Where one turn sends some rows of the set: a few examples, then the rows asked:
k_197: -13,-25,-129,383,297,129,3,55,-241,-166,-235,234,203,29,-56,-346,442,317,-129,-151,-206
k_534: -183,-493,136,265,-471,-60,-398,248,-94,218,-434,156,1,-115,-75,119,-193,-317,16,165,-338
k_414: -157,-481,533,35,-186,-51,141,266,189,-252,61,-94,168,132,128,201,588,88,-75,198,-142
k_662: 186,-205,64,-24,-62,63,223,-380,207,-14,-216,170,369,-239,45,397,304,-128,71,-87,-400
k_956: -141,-125,17,-233,-235,39,-612,274,18,72,-333,-282,282,-303,-1,-448,-127,-385,-200,-165,-55
k_230: -136,-231,56,-259,124,145,-3,-197,167,-178,-193,-265,267,85,377,154,10,320,67,-299,-468
k_477: -418,35,11,186,-442,302,-501,-38,-24,-69,4,-141,-259,249,-172,31,229,36,-279,-209,149
k_434: -178,-331,347,262,-106,-377,-237,38,15,280,128,-138,195,-154,301,284,-333,-282,389,231,-271
k_157: 386,-377,-269,280,-245,-125,-76,183,524,250,228,-151,28,57,88,-49,-118,-197,-24,210,246
k_375: -127,-253,403,184,-372,-462,-131,267,54,202,207,-24,69,-292,343,238,-164,-322,252,182,-186
k_65: -238,-474,192,-23,406,-22,-398,-152,-192,-165,-101,-98,-324,373,-50,95,39,180,258,49,-35
k_899: 276,224,421,-74,-18,69,37,-120,-96,-209,180,-6,-274,-257,220,310,132,-149,151,49,336
k_12: 78,-127,121,586,169,132,65,219,351,-330,-154,260,-27,54,251,-117,264,435,-18,104,-244
k_307: -80,-13,-120,102,187,63,316,101,573,-103,121,146,-84,211,324,-112,366,142,14,391,-119
k_484: -206,-310,170,253,-593,-154,-456,503,-39,35,-325,60,-56,-271,-50,-25,-175,-308,-86,-12,-323
k_349: -216,295,184,466,-331,37,-200,-72,-113,-220,212,248,-438,-147,-106,321,74,-176,82,-93,27
k_617: -184,61,-341,-102,300,64,274,-38,-26,54,63,132,129,173,36,-365,547,75,-96,131,-109
k_191: -28,-160,-71,-208,-219,233,-503,234,32,259,-431,-70,213,-176,-77,-421,-333,-377,-191,-31,-56
k_334: 403,-364,-160,393,149,-191,-388,474,-67,-143,-4,97,-132,41,405,78,-325,-3,-56,-71,-3
k_751: -317,311,98,1,96,253,-53,218,50,-369,272,319,190,-195,-52,-477,184,-228,-207,-261,-89
k_979: 35,89,-128,161,-266,227,74,-17,323,195,32,658,246,-61,18,163,31,-215,-280,-195,-321
k_609: -20,-337,-529,22,-328,-34,-49,-296,42,127,87,-284,-12,-91,-68,-391,82,-318,335,130,-38
k_622: 137,-139,380,32,-89,223,77,398,20,-443,-261,422,45,-260,-119,-69,441,-209,-293,20,-129
k_541: 67,-12,241,-318,-112,298,-301,-79,-1,-83,-34,-410,-72,142,165,54,289,83,-236,-70,468
k_931: -286,62,-159,-58,-56,319,-132,158,279,41,84,230,168,239,338,-5,-262,205,-311,-410,-417
k_708: -612,3,278,31,18,16,-12,63,219,-232,540,-209,265,161,151,-199,322,78,18,-59,-113
k_704: 124,-475,161,-55,28,180,-176,-405,-46,-50,-277,223,-235,15,-258,-96,318,-206,316,296,121
k_561: 4,-293,-406,118,15,-99,-370,-13,-533,-274,-150,-8,-153,-108,226,-294,-118,-146,313,-151,-278
k_173: -139,-44,146,207,361,61,-337,178,136,74,354,156,-275,381,-135,-138,-364,183,2,-115,171
k_214: 218,-65,116,173,-14,275,-87,-85,266,213,153,473,-197,31,-356,-324,-109,-159,77,108,337
k_341: -57,-35,273,-288,-53,-253,-291,25,98,238,236,-340,389,-335,370,-208,-157,-384,149,31,111
k_481: -42,0,156,-236,176,-59,-301,13,147,290,178,-302,350,-233,277,-242,-468,-360,175,41,46

k_349 moves to k_477
k_481 moves to k_434
k_751 moves to k_708
Now find these:
k_173 moves to k_65
k_334 moves to k_561
k_617 moves to k_307
k_484 moves to k_956
k_931 moves to k_230

Where one turn sends some rows of the set: a few examples, then the rows asked:
k_730: -106,99,451,69,-266,-36,399,-176,-205,35,-13,184,-578,-164
k_841: 49,-179,-8,326,-21,157,54,-80,-13,-76,424,-447,26,108
k_802: 31,-35,186,207,66,104,-316,215,316,353,308,-111,-459,434
k_377: 3,176,261,-1,-271,86,241,-362,72,-165,463,35,-515,-75
k_926: -64,172,267,82,-68,132,-252,386,228,373,214,24,-298,474
k_265: -127,-276,-286,110,221,-231,280,-503,-85,-217,95,75,-300,191
k_402: -506,-4,78,14,23,-60,-86,-240,18,209,25,-9,-525,990
k_661: -659,-254,-160,-48,-335,22,-138,-461,76,-22,257,263,-448,-15
k_577: -231,226,301,96,-112,324,535,-20,-370,95,-83,-95,-468,-15
k_750: 18,-267,-251,219,124,21,7,154,307,204,207,-352,-434,-20
k_68: 74,-296,-50,403,230,-140,-58,-114,-54,55,316,-156,-297,-218
k_673: -71,-147,-19,14,130,60,-183,286,180,368,282,48,-357,699
k_273: -343,-312,-215,187,-35,58,119,-546,-97,-250,161,-295,24,287
k_374: 115,-87,-19,425,16,-64,136,15,8,86,303,-50,-197,-301
k_545: -477,13,167,-91,-333,417,283,-302,-18,99,-284,28,-590,-52
k_994: -482,-307,-185,191,-110,-251,403,-561,-339,-101,26,39,-286,141
k_974: -741,-40,-3,45,-225,401,-64,99,-126,398,-284,166,-404,12
k_105: 300,-203,-54,216,282,-76,47,127,-6,52,338,-36,-221,53
k_507: -148,175,-14,-45,164,66,-46,136,406,180,32,-256,-464,662
k_487: -442,-59,-85,-106,245,-186,102,-157,-183,-129,-187,-187,-345,783
k_161: -279,-515,-318,131,232,-258,166,-140,-280,-90,26,-244,-322,92
k_639: -448,-260,-150,221,148,-315,170,-602,-299,-135,23,-22,-364,365
k_747: -123,318,248,-180,-375,278,191,-401,-79,-15,95,-102,-635,51
k_486: -220,-22,9,206,-17,261,-168,163,93,237,377,-339,-15,642
k_655: -248,428,204,36,-78,79,228,49,-690,149,255,-144,-388,245
k_83: -588,-32,124,44,-338,-31,85,-323,4,137,-240,424,-565,-52
k_125: -158,385,334,104,5,6,106,217,-369,118,588,55,-318,418
k_78: -593,-21,-157,-95,-424,277,-271,-267,36,230,32,73,-511,-132
k_894: -842,-53,-72,56,-77,-77,-276,116,-344,274,345,315,-283,447
k_436: -735,97,110,166,-232,-71,-28,184,-182,505,-72,413,-465,205
k_669: -625,-84,101,-98,-182,-40,-8,-202,-93,184,-78,130,-378,919
k_136: -505,157,134,212,-23,289,181,352,-484,407,-79,27,-310,47
k_215: -215,209,394,208,-162,-53,250,350,-388,385,150,177,-491,97
k_24: -601,-133,-159,90,-78,141,-126,-282,19,47,140,-192,-1,817
k_285: -704,88,-185,81,-108,91,-230,181,-573,390,161,69,-316,57
k_720: -484,-211,-255,-84,72,-107,80,-334,84,126,24,171,-432,855

k_136 moves to k_577
k_802 moves to k_68
Now find these:
k_669 moves to k_926
k_720 moves to k_673
k_83 moves to k_436
k_655 moves to k_747
k_161 moves to k_487
k_486 moves to k_841
k_125 moves to k_377

Where one turn sends some rows of the set: a few examples, then the rows asked:
k_476: 242,73,172,-276,356,537,159,-68,713,-495,88,-493,-115,140,221,335,-277,72,-273,-85,694,-83,117,76,-101,-79,321,4,246,-24,213,36,73
k_427: 710,7,-204,75,301,595,-34,-170,318,361,110,-262,90,-86,121,-346,-340,-294,-36,34,-122,152,254,-154,264,275,-154,13,95,36,154,175,67
k_638: 532,-136,164,-175,476,-257,-253,-340,-230,-81,85,-157,-266,-426,264,565,-124,67,-252,82,-132,647,8,4,-224,189,323,389,275,-391,31,-136,121
k_97: -51,87,270,-893,360,120,-77,-24,52,-35,70,-187,-87,-19,-254,121,-312,216,-219,44,386,149,163,252,389,-204,-119,321,-153,-202,507,52,519
k_859: 672,-195,137,63,579,-259,-57,-91,-158,-133,13,-159,-295,-657,222,453,-61,271,-343,-67,-192,264,147,92,-318,115,112,320,156,-322,-38,62,104
k_702: -84,-241,672,533,321,97,-85,-90,197,80,66,-76,-20,9,-350,-121,-424,125,-227,-19,-184,156,340,-12,-121,-85,-168,54,170,-690,19,87,191
k_593: 332,70,488,-294,447,286,-36,68,445,-404,88,-328,78,-40,-242,229,-454,119,-137,174,755,56,111,-66,-115,-63,447,-244,325,140,232,85,-208
k_644: 398,9,296,-210,395,492,4,-115,-76,56,276,207,-101,304,497,104,-350,-229,5,224,58,-139,58,-328,-121,127,373,-198,429,-43,-301,-66,1
k_248: -28,-50,341,141,111,648,-108,-606,125,-343,81,-64,-187,71,151,-26,-393,-157,-305,-106,-165,377,244,11,-43,-172,-156,227,245,-768,225,-10,268
k_382: -118,-149,267,-730,457,-81,20,159,-28,-60,133,-68,60,-114,-127,177,-517,284,-101,108,353,-257,271,401,294,-256,-130,59,-117,-199,369,30,352
k_50: -165,-400,232,181,102,518,-193,-527,30,27,-1,-51,159,-93,-84,314,-587,-11,-28,91,-217,377,363,-121,-157,-213,16,-98,534,-513,287,-109,60
k_630: 475,307,372,-117,116,233,-143,-85,57,388,364,-195,134,110,-109,-140,-522,-253,38,341,34,41,28,-247,9,622,103,-150,245,-94,-97,72,-4
k_96: -154,167,297,120,323,-450,-20,-10,7,140,-211,-406,-81,187,-349,-259,-402,-14,-147,-80,-217,155,-414,-3,125,-101,175,-112,156,-605,259,125,82
k_370: 641,343,-393,-426,155,-217,-93,88,72,96,124,-193,-6,579,191,326,-374,83,83,-57,-262,205,291,20,58,326,-212,-88,-14,-247,150,167,-82
k_515: 131,114,95,60,335,289,280,-170,-160,-164,-233,-388,-268,-33,-524,210,-108,532,-342,-134,-171,-196,-288,-103,-305,-349,187,-70,310,-220,203,302,159
k_420: 767,197,-293,-514,433,53,-88,75,-95,-44,-23,99,-193,642,108,453,-100,270,7,-57,-192,376,300,-245,-39,-77,48,-48,121,-6,73,178,-80
k_224: 581,301,-56,-485,329,-382,-141,284,-71,105,-4,84,-82,621,146,332,-294,152,97,-18,-204,268,243,-235,-43,152,28,-241,123,-152,18,155,-183
k_659: -42,107,739,157,47,464,-20,-167,58,-124,-172,-28,-161,-297,-264,64,-292,203,-322,-140,-162,162,266,-404,-410,-82,-138,-92,437,-498,179,233,135
k_754: 535,-54,120,78,527,654,157,55,341,381,8,-54,-250,240,210,-24,97,22,-209,-107,-36,-3,190,-463,-31,34,145,116,252,115,-222,119,303
k_529: 503,-147,-108,-31,326,-232,-120,-301,23,69,26,-416,-188,-566,344,558,-133,86,-267,-89,-245,474,100,142,-201,326,67,418,198,-422,134,-69,211
k_624: 518,-35,246,-50,418,-541,-211,-48,-129,6,-56,-195,-175,-711,295,300,-240,15,-227,-43,-220,446,59,12,-206,312,97,186,199,-439,96,19,4
k_458: -27,142,-353,-6,112,254,197,-443,74,-228,-191,-568,-170,53,136,-36,-364,-41,-238,-282,-297,-53,-307,222,78,-212,-36,26,169,-573,450,130,196
k_973: -325,-145,183,-879,312,34,18,108,113,199,-66,-167,25,-39,-43,489,-346,321,-85,-5,324,-62,222,118,194,-244,3,83,120,-101,453,-59,489
k_808: 184,8,243,-23,463,98,92,241,960,-172,-80,-559,-13,68,169,-77,-327,-86,-212,-214,595,27,175,91,156,-7,138,-29,80,-120,284,101,53
k_326: 868,314,-366,-329,315,4,25,183,59,-17,23,-135,-165,461,-19,288,-127,349,-66,-154,-242,127,368,-59,-35,126,-261,-9,-86,-55,102,342,-40
k_835: 202,-94,233,-210,444,96,-195,5,716,-97,9,-475,228,91,-103,35,-546,-193,-5,114,655,432,125,27,260,-21,386,-128,232,-8,423,-57,-150
k_137: -108,18,251,-924,388,103,3,197,56,-47,-236,-23,-86,-306,0,90,-307,212,-175,-139,306,2,242,31,298,-377,-135,46,8,-66,573,149,378
k_810: -3,-197,-26,-103,481,118,-82,-459,-381,-174,-121,-123,-21,203,-271,151,-480,64,-22,152,-145,280,-329,-4,42,-536,504,-178,416,-311,316,-51,-77

k_835 moves to k_593
k_224 moves to k_420
k_973 moves to k_137
Now find these:
k_810 moves to k_515
k_754 moves to k_427
k_702 moves to k_50
k_638 moves to k_859

Where one turn sends some rows of the set: a few examples, then the rows asked:
k_111: 150,-152,-178,-68,-146,-154,206,-311,-110,-63,-390,-33,-223,482,129,-15,-229,13,16,99,65,-610,413,-226,-3,178,252,-18,-95,152,206
k_301: -275,614,523,-257,-52,-2,-399,83,216,268,-196,48,628,-55,-264,89,-192,51,130,211,-365,133,-245,169,264,-270,40,-104,-80,290,-55
k_909: 178,-228,-67,-201,-345,407,-198,-348,279,213,-325,-7,-13,-180,261,312,-125,24,236,293,-241,312,-226,-194,-370,229,-250,-141,-209,27,-281
k_335: 43,-274,-106,134,-62,-228,22,-394,105,-175,-90,-307,-208,386,-176,-33,218,120,280,-47,140,-189,192,265,50,-232,-109,168,405,-135,184
k_932: 291,-95,-247,-342,-230,261,450,-320,98,203,-456,114,31,170,-6,317,-267,-30,-89,258,-104,-237,306,-203,-290,209,-12,-195,-456,56,-247
k_896: 215,94,104,146,68,-364,216,-259,-294,-241,102,-140,-135,-92,22,-116,-288,6,113,-204,-27,-256,397,149,430,324,241,400,10,213,171
k_565: 4,-295,-6,167,-248,-134,-491,-315,13,-142,-260,-151,-343,165,471,-89,-102,90,390,89,-7,-152,-74,-229,3,156,28,64,259,130,259
k_985: 157,-234,111,-457,-397,-84,567,-440,69,406,-105,-43,389,-363,110,28,-16,103,-118,129,-227,82,-30,-35,-291,279,-445,223,-64,248,-436
k_292: -314,639,574,-47,-65,-171,-487,-8,92,248,-141,38,467,-41,-271,-32,-63,14,98,-42,-276,-41,-267,143,327,-245,47,-102,88,339,157
k_175: 221,-236,-189,-203,-131,270,281,-411,357,156,-158,-154,97,8,-352,345,212,32,137,139,-83,256,74,275,-287,-175,-387,-53,-53,-224,-341
k_40: -247,629,543,-159,-95,0,-383,-22,155,344,-175,80,560,-177,-340,90,-68,5,79,23,-358,98,-314,152,234,-205,-23,-186,-44,335,-16
k_791: 170,-156,-319,-279,-292,148,285,-341,-47,104,-438,-73,-148,415,-75,189,-124,-88,-29,193,-3,-351,277,-171,-83,404,235,-92,-255,233,-41
k_619: 201,-162,339,-276,-226,-364,570,-345,59,267,-84,135,386,-408,404,-121,-225,213,-109,48,-202,-128,130,-157,-294,-86,-607,245,-12,17,-281
k_418: -313,592,493,-222,-101,-35,-467,67,138,250,-202,-36,556,41,-293,43,-146,35,176,172,-316,100,-256,183,313,-181,130,-70,1,375,16
k_117: -30,-309,164,-160,-344,-554,287,-419,-189,117,-32,-216,98,47,231,-360,64,132,28,-39,6,-330,51,-56,88,291,-119,426,372,398,57
k_217: -257,636,592,-199,0,-71,-411,130,230,241,-189,106,612,-70,-170,39,-264,108,145,176,-358,61,-189,136,244,-385,-9,-98,-69,215,-13
k_211: -232,660,624,-95,-39,-92,-382,13,170,306,-137,155,575,-194,-248,47,-156,46,58,-1,-347,47,-234,112,195,-337,-96,-180,-49,248,23
k_759: 449,222,209,-65,112,-64,516,-162,-10,52,55,197,216,-573,72,198,-523,63,-53,-57,-261,60,407,57,14,36,-233,186,-449,-98,-273
k_913: 252,-155,150,-1,-167,132,-199,-244,310,78,-292,221,20,-307,583,180,-338,164,257,204,-234,127,-24,-323,-419,-204,-456,-147,-164,-233,-173
k_352: 274,-47,-14,-23,-44,-225,315,-236,-14,-68,-381,198,-123,288,350,-2,-435,115,-6,104,10,-637,522,-311,-140,-138,-13,-70,-199,-97,171
k_495: 91,-219,366,-72,-201,-628,392,-345,-85,68,-18,41,207,-185,482,-360,-188,249,-9,-36,-57,-396,195,-164,-88,-79,-390,379,270,117,22
k_51: -290,620,603,-141,20,-187,-457,108,162,173,-172,56,565,12,-140,-41,-259,119,181,144,-295,-15,-181,117,326,-376,54,-57,21,250,90
k_921: 16,-323,12,-403,-492,-203,396,-496,-99,309,-98,-283,213,-71,-11,-124,167,28,-46,78,-85,-43,-89,15,-63,527,-176,332,175,484,-247
k_108: 214,60,-83,-94,-105,-15,276,-325,-235,-33,58,-251,-52,-131,-281,128,-135,-110,64,-81,-82,35,240,218,365,650,287,303,-144,378,-101
k_398: 353,-26,-64,-182,-65,39,459,-224,110,110,-403,264,28,79,250,200,-447,85,-90,187,-118,-405,464,-307,-329,-130,-153,-174,-422,-174,-108
k_151: 70,-334,-264,-104,-193,113,102,-464,200,20,-135,-370,-124,300,-428,172,360,21,205,65,49,91,50,339,-67,39,-93,93,210,-12,-90
k_591: -275,662,645,-20,-3,-171,-441,16,120,238,-129,128,492,-131,-211,-30,-139,44,80,-31,-312,-49,-211,112,267,-358,-34,-139,47,264,127
k_578: 350,212,275,159,211,-384,377,-158,-155,-209,91,135,31,-356,232,-71,-525,113,43,-182,-124,-237,507,44,220,-52,-87,313,-182,-93,45
k_566: 299,-174,43,-20,51,34,295,-313,383,31,-128,38,108,-104,-62,214,-9,188,162,73,-95,58,242,200,-346,-572,-571,-30,-12,-488,-208
k_160: 192,-194,96,177,110,-293,139,-301,227,-168,-89,-32,-84,123,42,-31,-4,233,240,-44,23,-229,321,157,-144,-613,-399,120,254,-419,114
k_856: 130,-188,209,224,-93,-204,-361,-219,158,-134,-232,132,-189,-75,729,-75,-338,202,362,92,-90,-167,55,-323,-191,-217,-269,-8,111,-178,182
k_634: 365,114,-36,-221,-55,187,474,-260,-71,125,3,-46,160,-435,-238,314,-271,-83,-47,20,-230,241,239,165,103,481,-7,174,-447,162,-372
k_832: 16,-310,-179,-82,-416,238,-390,-386,107,81,-304,-256,-236,117,179,158,44,-28,341,203,-84,150,-231,-169,-110,462,51,-21,58,267,-35
k_275: -303,604,515,-128,-113,-77,-437,-18,111,300,-156,16,494,-66,-364,27,-18,-34,89,-8,-300,62,-314,159,306,-147,61,-141,41,389,58
k_45: -327,597,545,-154,-32,-147,-491,83,138,187,-181,10,528,76,-237,-32,-194,73,167,140,-277,6,-196,155,369,-246,145,-34,44,334,102

k_160 moves to k_566
k_51 moves to k_217
k_578 moves to k_759
Now find these:
k_40 moves to k_275
k_932 moves to k_791
k_856 moves to k_913
k_985 moves to k_921

